Here are some points, one per row:
 0.3|-0.9| 1.2|-0.4|-2.2| 1.4| 0.4|-0.4|-0.3| 0.5| 0.2|-0.3| 0.1|-0.1| 0.9|-1.1| 1.9| 0.5|-1.8| 0.7| 0.3| 1.3|-0.9| 0.7
-0.5|-0.3| 2.2| 1.4| 0.9| 1.5|-0.4| 1.7| 0.5| 1.2| 0.1| 0.0|-0.4| 1.4| 0.2| 1.7| 0.3| 1.4| 0.4| 0.7|-0.8|-0.4| 1.3|-0.4
 0.2|-0.5|-0.4| 0.2| 0.7|-0.1|-1.2| 0.1| 0.9| 1.6| 0.3|-1.6|-0.6|-1.3|-0.6|-1.0| 1.5|-1.2| 0.6| 0.6|-1.3|-0.3|-0.1|-0.5
-0.2| 1.4| 0.2|-1.2| 2.7| 0.5|-1.0|-0.1| 0.6|-1.1| 0.5|-0.3|-1.4| 0.6|-1.1| 0.3| 0.8| 0.5|-2.4|-0.9| 0.2| 0.4| 0.5| 0.4
 1.0|-1.6| 0.2| 0.4| 0.1|-0.9| 0.7|-0.7| 0.7| 0.0| 1.3| 0.4|-1.5|-2.3| 0.0| 0.1|-0.9| 0.5|-0.2| 0.9| 0.6| 1.0| 0.5|-0.7
 0.7| 1.1|-1.3| 0.7|-0.3| 1.7| 0.6| 0.8| 2.6|-1.2|-1.1|-0.4| 0.8|-0.2|-0.8| 0.2|-0.9| 0.6| 0.8|-1.4|-0.4| 1.8| 1.3| 0.6
 0.6|-0.7| 0.9| 0.8|-1.1|-0.9|-0.8| 1.4| 0.4|-0.5| 0.4| 0.0| 0.0| 2.0| 1.3| 0.8| 0.0|-0.3| 0.3| 0.3| 1.5| 2.6|-0.8|-1.8
-1.1| 0.3| 1.2| 0.3| 1.1|-0.1|-1.4| 0.1|-0.2| 0.3| 0.8|-0.4|-2.0| 0.6|-1.1| 0.3|-0.5|-1.0|-0.4|-0.1|-0.5| 0.7|-0.6| 1.9
-0.5|-0.2|-0.4| 1.1| 0.4| 0.9| 0.3|-2.2| 0.2| 0.7| 0.8|-0.3| 0.6|-0.4|-0.6|-0.5| 0.3|-0.9| 0.8|-0.6|-0.3|-0.1| 0.3|-1.9
 0.1|-0.4| 0.3| 1.6|-0.1|-0.9|-0.7|-0.5|-0.2| 1.1|-1.3|-0.6| 0.3| 0.2| 1.1|-0.2|-0.8| 0.7|-2.1|-0.5|-0.6|-0.6| 0.5| 0.9
-2.4| 0.2| 0.4| 0.7| 0.5| 1.0| 0.2| 1.6|-1.0|-1.6| 0.5| 0.1| 1.3|-2.4|-0.8|-0.7|-0.4| 2.0| 0.5| 0.6|-1.2| 1.0|-1.3| 0.1
 0.8| 0.2|-0.2|-1.9|-0.8|-0.1| 0.6| 2.0| 0.4| 1.0| 0.3| 0.2|-1.0|-1.2| 0.3|-0.2|-0.1|-1.1|-0.2|-1.0|-0.7|-1.5|-2.4| 0.0
 0.7| 0.7|-1.5|-0.4| 0.2|-0.1| 0.0| 0.0| 1.0| 0.0| 0.9|-1.2| 1.1| 0.2|-0.8| 0.8| 1.6| 0.4|-0.4| 0.6|-0.3|-0.6|-1.0|-0.6
 0.5| 0.3|-1.0|-0.9| 0.1| 0.2|-3.7| 0.0|-2.2|-1.2|-0.4| 0.2|-0.7|-1.7| 2.7| 0.4| 0.3| 0.7| 0.7|-0.2| 0.3|-0.1| 0.6|-0.5
-1.1| 1.3| 0.1| 0.9|-0.8|-0.3|-1.0|-0.5| 0.0| 1.1| 0.6|-2.6| 0.2| 0.3| 0.3|-1.0|-0.5| 0.1| 1.2|-0.3| 1.4| 0.0| 0.6| 2.8
-2.2| 0.1|-1.0|-0.1| 0.3| 0.9| 2.7|-0.4|-1.7| 0.5| 1.1|-0.6|-1.3| 0.9| 1.4| 0.7|-0.4| 0.6|-1.0|-0.3| 0.6|-0.2|-0.7|-0.9
-0.2| 0.7|-0.7| 0.9| 1.1| 1.0| 0.4|-0.6|-0.5| 0.3| 0.0| 2.3| 0.0|-0.4| 1.0| 0.2| 0.6|-1.9| 1.8| 2.3|-0.8|-0.4|-0.2| 1.3
 0.3| 1.9| 1.6| 0.2| 1.5| 0.5| 0.3| 0.4| 0.5| 0.1|-0.5|-0.3| 0.1|-0.3| 1.1|-2.4|-1.4|-0.5|-0.1| 0.9| 0.3|-0.1|-1.6|-1.7
 1.1| 0.4|-0.3| 0.6| 0.4|-0.8| 0.8|-0.1| 0.0| 0.7|-1.6|-0.2| 0.0|-0.1| 0.1|-1.1| 2.3| 0.7| 0.0| 0.8| 0.8|-1.5| 0.2|-0.1
-0.9|-0.4|-1.1| 0.2|-1.7| 0.3|-0.8|-0.2|-0.2|-1.1| 0.5|-0.1| 1.7| 0.2|-0.1|-0.3| 2.1|-0.3|-0.9|-1.7|-1.1| 0.6|-0.6| 0.9
-0.3| 0.4| 2.1|-1.3|-1.2| 0.0| 0.3|-1.5| 0.9|-1.3| 0.5| 0.1|-0.4|-0.5| 0.9| 0.7| 1.0|-0.2| 0.0| 0.2|-1.7|-2.8| 1.8|-0.8
 0.4| 1.3|-0.5| 0.0| 0.6|-2.2| 0.2| 0.8|-0.7| 1.0|-0.3| 1.1| 1.5| 0.6|-0.6| 0.5|-0.4| 1.5|-0.4|-0.2| 0.1|-0.8| 0.7|-0.2
-0.7|-2.5|-0.4|-1.1| 0.8|-0.9|-0.5|-0.4| 1.0| 0.3| 2.7|-0.3| 1.9|-0.1| 0.5| 0.1|-1.3| 0.3|-0.1| 0.2| 1.3| 0.2| 0.4| 1.3
 0.1|-0.4|-1.2|-1.0| 0.3| 0.6| 0.2|-0.5| 2.2|-0.4|-0.3| 0.5|-1.0| 0.6| 0.8| 0.1| 0.4| 1.0| 0.4| 1.4| 0.3| 0.3|-0.5| 1.2
-0.9|-2.9| 0.7| 0.6| 0.7| 1.2|-0.1| 0.7|-1.1|-1.3|-0.9|-0.2| 0.5| 0.7|-2.0|-1.4|-0.5|-0.2|-0.8| 0.8| 1.2|-0.9| 0.9|-0.9
 1.6|-0.1|-0.1|-0.5| 0.6| 0.6| 0.5|-0.4|-0.5| 0.0|-1.2| 0.4| 0.0|-1.4|-0.1| 0.5| 0.2| 0.1|-1.3|-1.1| 1.9| 0.4|-0.3| 0.9
-0.4|-0.1| 0.1| 0.9|-0.8|-1.0| 0.4| 0.7| 1.3| 0.4| 1.2| 2.0|-1.4|-1.5|-0.7|-0.4|-0.6| 1.4|-0.4|-0.9| 0.1| 0.1| 0.6| 1.4
-0.7|-0.2|-1.1|-3.2|-1.7| 0.9|-0.7|-0.7|-0.1| 2.1|-1.3| 0.1|-0.6| 0.4|-0.8|-1.5|-0.8| 0.5| 0.9|-0.6|-0.5| 0.7| 1.3|-1.1
 0.6|-0.4|-0.9|-0.5|-1.2| 0.0| 0.0| 1.6|-1.5| 0.6| 1.5|-0.4|-1.1|-0.5|-1.6| 0.3| 1.5|-0.5| 1.0| 0.6| 0.5|-0.1| 0.5|-0.4
 0.6|-1.2|-0.6| 0.5|-0.5|-0.1|-1.3|-1.3| 0.1|-1.0| 0.9|-0.2| 1.1| 0.5|-0.1|-0.3| 0.0| 1.0| 0.7|-1.6|-1.2|-0.6|-2.2|-1.4
 1.5| 0.6| 0.4| 0.7| 0.1|-0.7| 0.7|-0.9|-1.6| 0.6|-0.5| 0.7|-0.7|-0.3|-0.2|-0.5|-0.3|-1.2|-1.1|-0.4|-2.6| 2.3| 0.7|-0.2
 1.9|-1.1| 0.5|-1.3| 1.4|-0.1| 1.3|-0.5|-1.5|-1.1|-1.2|-1.6| 0.2| 1.4|-0.2| 1.1|-0.9| 1.3| 2.5|-0.6|-1.7| 0.8|-1.2| 2.2
 0.9| 0.7|-1.3| 0.5|-1.4| 0.6|-1.0| 0.3| 0.0|-1.5|-0.3| 0.7|-0.6| 1.8|-1.1|-0.2|-2.9|-0.1|-0.9| 1.8|-0.6|-1.8|-0.8| 1.0
-0.9|-0.5| 1.4| 0.5| 1.0|-0.6| 0.5| 1.1| 0.3|-0.5|-0.2| 1.4|-0.7| 1.0| 0.6|-1.6|-0.2|-1.5| 1.7|-2.7| 0.8|-0.9| 0.2| 0.2
 0.0| 0.5|-0.9| 0.6| 0.7| 1.7| 0.4| 1.4|-0.4| 0.0| 1.2|-0.3| 1.1| 0.6| 1.7| 1.4|-0.7|-2.1| 0.2| 0.0| 0.0|-0.2| 1.4|-0.4
-1.6|-0.5|-1.4|-0.2| 0.5| 0.0|-0.7|-0.6|-0.3| 0.1|-0.5| 2.4| 0.1| 1.8| 0.7|-0.4| 1.5| 0.1|-0.3| 0.4|-0.8| 0.9|-0.9|-0.6
-0.4| 0.4|-0.3| 1.5|-1.1|-0.3|-0.6|-1.4| 0.2|-1.1|-0.5|-0.2|-1.4| 0.2|-1.2| 1.2| 0.6| 0.3| 1.3|-0.3| 1.6| 0.1|-1.3|-0.4
-1.4|-0.5| 1.3|-0.5|-0.2|-0.2|-0.6|-0.2| 1.1| 1.2|-2.6| 0.2| 1.2|-1.9|-0.9| 2.9|-1.0|-1.2|-0.6| 0.0| 0.4| 0.1|-1.0|-0.1
 0.1| 2.1| 1.9|-1.3| 0.1|-0.3| 0.4|-0.7|-1.1| 0.0| 1.2| 1.3| 1.5| 0.3|-1.1| 0.0|-0.5|-1.0| 0.1| 1.1| 1.0| 0.9| 0.7| 0.1
-1.7|-0.4|-1.0|-0.6| 0.1|-3.0| 1.1| 0.9| 0.6|-1.5|-1.2|-1.6|-0.5|-0.3| 0.3| 0.2|-0.4|-1.1| 0.0| 1.4|-0.6| 0.6| 0.9| 0.0
There is one direction along which these points spread out most. For each point below, how far along it does it lie, from 0 to 99? The average is 50, and the first point in the table lies past the average. One standard deviation of the points above along it is 16.
 0.3|-0.9| 1.2|-0.4|-2.2| 1.4| 0.4|-0.4|-0.3| 0.5| 0.2|-0.3| 0.1|-0.1| 0.9|-1.1| 1.9| 0.5|-1.8| 0.7| 0.3| 1.3|-0.9| 0.7 75
 0.3| 1.9| 1.6| 0.2| 1.5| 0.5| 0.3| 0.4| 0.5| 0.1|-0.5|-0.3| 0.1|-0.3| 1.1|-2.4|-1.4|-0.5|-0.1| 0.9| 0.3|-0.1|-1.6|-1.7 29
-1.7|-0.4|-1.0|-0.6| 0.1|-3.0| 1.1| 0.9| 0.6|-1.5|-1.2|-1.6|-0.5|-0.3| 0.3| 0.2|-0.4|-1.1| 0.0| 1.4|-0.6| 0.6| 0.9| 0.0 38
-0.7|-0.2|-1.1|-3.2|-1.7| 0.9|-0.7|-0.7|-0.1| 2.1|-1.3| 0.1|-0.6| 0.4|-0.8|-1.5|-0.8| 0.5| 0.9|-0.6|-0.5| 0.7| 1.3|-1.1 74
 0.2|-0.5|-0.4| 0.2| 0.7|-0.1|-1.2| 0.1| 0.9| 1.6| 0.3|-1.6|-0.6|-1.3|-0.6|-1.0| 1.5|-1.2| 0.6| 0.6|-1.3|-0.3|-0.1|-0.5 67
 1.9|-1.1| 0.5|-1.3| 1.4|-0.1| 1.3|-0.5|-1.5|-1.1|-1.2|-1.6| 0.2| 1.4|-0.2| 1.1|-0.9| 1.3| 2.5|-0.6|-1.7| 0.8|-1.2| 2.2 41
 0.1|-0.4| 0.3| 1.6|-0.1|-0.9|-0.7|-0.5|-0.2| 1.1|-1.3|-0.6| 0.3| 0.2| 1.1|-0.2|-0.8| 0.7|-2.1|-0.5|-0.6|-0.6| 0.5| 0.9 45
-0.3| 0.4| 2.1|-1.3|-1.2| 0.0| 0.3|-1.5| 0.9|-1.3| 0.5| 0.1|-0.4|-0.5| 0.9| 0.7| 1.0|-0.2| 0.0| 0.2|-1.7|-2.8| 1.8|-0.8 58
-1.1| 0.3| 1.2| 0.3| 1.1|-0.1|-1.4| 0.1|-0.2| 0.3| 0.8|-0.4|-2.0| 0.6|-1.1| 0.3|-0.5|-1.0|-0.4|-0.1|-0.5| 0.7|-0.6| 1.9 29
-0.7|-2.5|-0.4|-1.1| 0.8|-0.9|-0.5|-0.4| 1.0| 0.3| 2.7|-0.3| 1.9|-0.1| 0.5| 0.1|-1.3| 0.3|-0.1| 0.2| 1.3| 0.2| 0.4| 1.3 45
-1.1| 1.3| 0.1| 0.9|-0.8|-0.3|-1.0|-0.5| 0.0| 1.1| 0.6|-2.6| 0.2| 0.3| 0.3|-1.0|-0.5| 0.1| 1.2|-0.3| 1.4| 0.0| 0.6| 2.8 41
 0.7| 0.7|-1.5|-0.4| 0.2|-0.1| 0.0| 0.0| 1.0| 0.0| 0.9|-1.2| 1.1| 0.2|-0.8| 0.8| 1.6| 0.4|-0.4| 0.6|-0.3|-0.6|-1.0|-0.6 71
-0.9|-2.9| 0.7| 0.6| 0.7| 1.2|-0.1| 0.7|-1.1|-1.3|-0.9|-0.2| 0.5| 0.7|-2.0|-1.4|-0.5|-0.2|-0.8| 0.8| 1.2|-0.9| 0.9|-0.9 39
